Each named turn below is shown by a few rows before and after it. Which turns, in which order, take the first row of each later pair to the second? The first pair is answered.
R (before |-> after):
[ 5 19 11  0  0 -9  9  8 -7] |-> [-6  8  3 -7 19  8 -5 -9 -8]
[  1   9  -4  -2   9   5   0  -3 -11] |-> [  5  10  -3  -1   2  -1   4   2 -13]
[ -3  13   6  -5  10   8 -10   0  -1] |-> [  6  -3  -4 -11   0   3  -4   5 -16]
Z (before |-> after):
[  3  -8   5  13 -11   5   1   1   0] |-> [ 4 -7  6 -9 -1 -5 10  7  6]
[  9  -6   4   4  -9 -12   4   5  -1] |-> [  0   3  10  -4   4 -11   8   4  -9]
[15  9  2 -3  7 -8  1  4  3] |-> [ 7 15  5  5  8  0 -2 -1 -7]
[ -8 -10  -3  10  -7   8  -1  -6  -4] |-> [ -1 -15  -6  -8  -4  -3   6   1   8]
U (before |-> after):
[-10  -9 -17 -11   9   2  -1  -6   6] |-> [ -6  -6 -19 -16   8   0  -1  -3  -1]
[ -9  -5  11  11 -11 -20   2  -1  24] |-> [ -8 -16   6   6 -13 -20   4  -1  22]
[ -9 -12   3  -5  -3 -13  10  14  -4] |-> [ -6  -7   4  -6  -3 -14   9  16  -8]
Then:
(two turns a pair)
[ 1 15  9 -5  6 -6  9  5 14] |-> [  7   8   3  12 -10  -2   2   5  17]	Z then Z
[ -3 -18   4 -11   5  -5  12   1   0] |-> [ -6  -4  13   9  -6  -3  14   4 -12]	Z then R
[-12  -1   0 -12  12   8  -2  -4 -16] |-> [  4   3   3  18 -19   0  -5   6   1]	Z then R
[-15 -19   6 -13  -2  -6  19   0   6] |-> [-25  -4  16  10  -4   3  12  -6   0]	R then Z
[  6  13   1   8  -8  -2   0   4 -23] |-> [ -7  10  -1  10   4  12 -11 -10 -18]	U then R
[-3 -5 -1  9 -2  9 -8 -9  3] |-> [-1  4  4 15 -7  4 -4 -4  7]	R then R
[ 0  0 -3 -5  9  5 -7 -4 12] |-> [ 4  8  3  0  2 -4  0  4 14]	R then R
[  1  25  12   3  -1 -12   7   7   4] |-> [-11   6  14  10  -2  -5   5  -1  23]	U then U
[ 0  5 13 -4  8 -8  7  8 -1] |-> [-3 -7  3 13  2  8 -9 -4 -7]	R then Z
[  2   3  -9  -5  15  10 -18  -8  -9] |-> [ 20   5  -8   5 -11  -8  -9   8   3]	Z then R
[ -8   3   5 -17   5  -8  18  14  12] |-> [-18  -6  -2   6  -3  14   6   0 -24]	Z then R
[ 10  -1   2   7 -14   7  -1  13  -2] |-> [  0  10   9   1  -2  11   2   9 -13]	Z then Z
[  0 -13  -2   4 -13   1   7   7 -15] |-> [-11 -15  -3   2   3  14  -4  -6 -10]	R then R
[ 10   4  -5   1  14   8  -2   4 -24] |-> [ 6 21 10 17 10  3  1  9 -6]	R then U
[-15  13  16   7 -13  -5  12   8  -1] |-> [-21  -4  13   7 -14  -2  12   3   9]	U then U
[ -1   8   0   6   2   2 -11  -5  21] |-> [ 12  -9 -18  -7  -4   0  -8  -2  -7]	R then U
[ 12  -1  -3  16 -15  -8  -1   6  -8] |-> [  9  11   5  -6   2 -18   8  11  -2]	Z then U
[ 21   4   1  10  -4  -1 -18   2  18] |-> [ 22 -10 -11   1   1   5 -22  -3   6]	R then U
[-12 -16   2  18 -15   4   0  -5  14] |-> [-28  -2  13   4   7   7   8  -9   1]	Z then Z
[-12  11  14  13   2  -4  11   1 -12] |-> [-11  -4   2  18   6  10  -9 -12  11]	Z then R
[ -5 -11  19   9  -7  -7  22  10   6] |-> [-12 -20  12  14   2  10   4  -6  16]	R then Z
[  2 -37 -12  12 -19   9  -5  -9   0] |-> [ 20 -18 -18  -1 -19   1  -1   3 -29]	U then U
[ 10  -6  -1  -2 -10  -7  -6   3   9] |-> [ -1   1   4 -17   6  -6   2   1  -7]	Z then R
[-10 -10  11   1  -5  -5  17   3   2] |-> [-13 -12   9  11  -5   5   6  -4   8]	R then Z
[ -4  -5   9  -6   0  -1  13   3 -22] |-> [-12  -4   9  -7  11   6   6  -6 -18]	R then R
[-7 -6  4 -9  6  0  1 -1 21] |-> [ 0 -3  7 -7 -2 -8  8  7 21]	R then R
[-3  6  5 -7  4 -4 10  8  5] |-> [-11   3   6  12  -1   7   2   0   1]	Z then U
[  9  28  -6   7   7  -2 -13   3  11] |-> [  5  20  -3   2  10  -2 -11   2  26]	U then Z
[-1 27 12  0  5 -1 -9  1  4] |-> [-13   4  10   4   3   5 -10  -7  21]	U then U
[ -2  11   3 -25  22  -6  11   1   1] |-> [ -7  17   9 -17  23  -3   9  -2   9]	U then U
[  2  16   8  -2   5 -10  -1   3   5] |-> [-3 12  9 11  0 -5 -6 -2 10]	U then Z
[ -5  -2  11   0   0 -10  10   5  26] |-> [ -7  -1  11  21 -10   1   1  -2  19]	Z then Z
[ 12  15  -3  11 -10 -10  -6  11   5] |-> [ -3   7  -8 -13  21   3 -13  -4  -1]	Z then R
[  0 -16  -8  -8 -10  -5  -2   5  29] |-> [ 0 -1 -2 -9 -5 -8 -4  7 35]	U then R
[  9 -14 -12 -10   7  -2 -11   3  10] |-> [ 16   1 -11 -13   7  -6 -11   8  -1]	U then U
[  5   8   3  12 -21  -4   6   7  -6] |-> [-11  10   5 -10  14   6  -4  -8  11]	Z then R
[ 10 -13 -17  -4  -1  -4  -8   1  10] |-> [ 17   1 -16  -6   0  -8  -8   6  -1]	U then U
[  3  18   3   2   6  -1 -10   1  12] |-> [  1   9   1   8   2   2 -11  -2  19]	Z then U
[-16   6   2 -18  16   8 -11  -7   9] |-> [ -9   2  -3 -11  -4   4   2   1 -30]	R then Z
[  5   3  -8   1   6   7 -15   5  -5] |-> [10  8 -5 -6  4 -4 -6 14 -6]	R then Z
[ 10   0   4  -3  -7  -4   6   6 -11] |-> [ 7  4  6 10 -4  4 -7 -1  9]	R then Z
[-7 -3  2 -9  8  2 -1  2 17] |-> [-14  -7   1   0   7  11  -4  -4   7]	Z then U
[ 0 -8 -4  4 -3  6 -4 -9 -4] |-> [  5  -4  -6   1  -3   4  -3  -6 -11]	U then U
[ -8 -12  -8  -2   7   8 -10 -12   3] |-> [  9  -1  -2   4 -15 -13   8   9  -4]	R then U
[ -6  -7  14  17 -18   3   6   3  -6] |-> [ -3 -15  10  13 -18   3   7   3  -9]	U then U
[-18  -5  12  19  -3   4   7  -2   4] |-> [-14 -17   6  14  -8   2  11   1   1]	U then R
[ -2  21  12  -5  24  -5   3 -19   5] |-> [ 21   2  -1  -3   3 -17   1 -10  28]	Z then Z
[  0   2   3   6  -8  -5   8   4 -15] |-> [  1   1   4  -2  -4  -9  11   6 -12]	Z then Z
[-17  11   9  -9  22  -6  12   2 -10] |-> [-11  12  10  -8  12 -13  19   8 -11]	R then R
[ -6  18  17 -22  11  -8   8   7   2] |-> [  2   8  10 -25   2 -13  13  13  -9]	R then R
[-6 15  2 -2  2 -1 -5  1 -6] |-> [ -6  -4  -7  -6   0   3  -5  -1 -13]	U then R
[ -7  -4   3 -20  14   5   6   5 -10] |-> [ -1   6   7 -16   7  -3  12  13 -11]	U then R
[-11  -2   3   8   9   3  -6 -11  12] |-> [ -6 -18  -7  -3   8   2  -3  -9   4]	U then U
[-11  19   3   5  21   2 -24 -17   1] |-> [-16  -5  -3   2  19   6 -23 -22  11]	U then U
[ 14   5 -11 -10  10 -15   2   5  -2] |-> [ 10   2 -13 -12  16  -8  -2   0  -3]	R then R
[  9   8  -6  -3  -6   1  -7   5 -11] |-> [ 8 15 -2 -4 -4 -1 -6  6 -6]	Z then U
[ 4  1 -3 -9  8 -3 -6  2 27] |-> [  9  -6  -8 -16   9  -4  -4   3  21]	U then U
[ 15   0  -7 -10  -5  -7   0   2  15] |-> [ -6  14   2  -7  14   7  -6 -11   5]	R then Z
[ 3 13  8  3 -3 -7 13  9  4] |-> [-10   0  -1   1  13  14  -1 -11  -6]	Z then R
[13  5 -5 -4 -1 -3 -3  3  0] |-> [ 9 11  1  1  0 -2 -4  2  5]	U then U
[-10  10   5   0   1  -5  11   7  -9] |-> [  2   0   0  -1  -9 -13  11  12   3]	Z then Z
[ 5  5  0  4  1  1 -5  1  9] |-> [ 1  8  3  4  5  4 -5 -1  4]	Z then Z
[  1   5   7  14  -7   7   3   0 -25] |-> [ 20  -8  -1  10 -17  -4   0   7   9]	R then Z
[ -3   7  12   7  -9 -11   8   4   2] |-> [ -3 -14  -3   7  -3   3  -9 -10  10]	R then Z
[-10   7  16   3  10   8  -7  -5  13] |-> [  4   9  18   7 -11  -8   7  10   6]	R then R
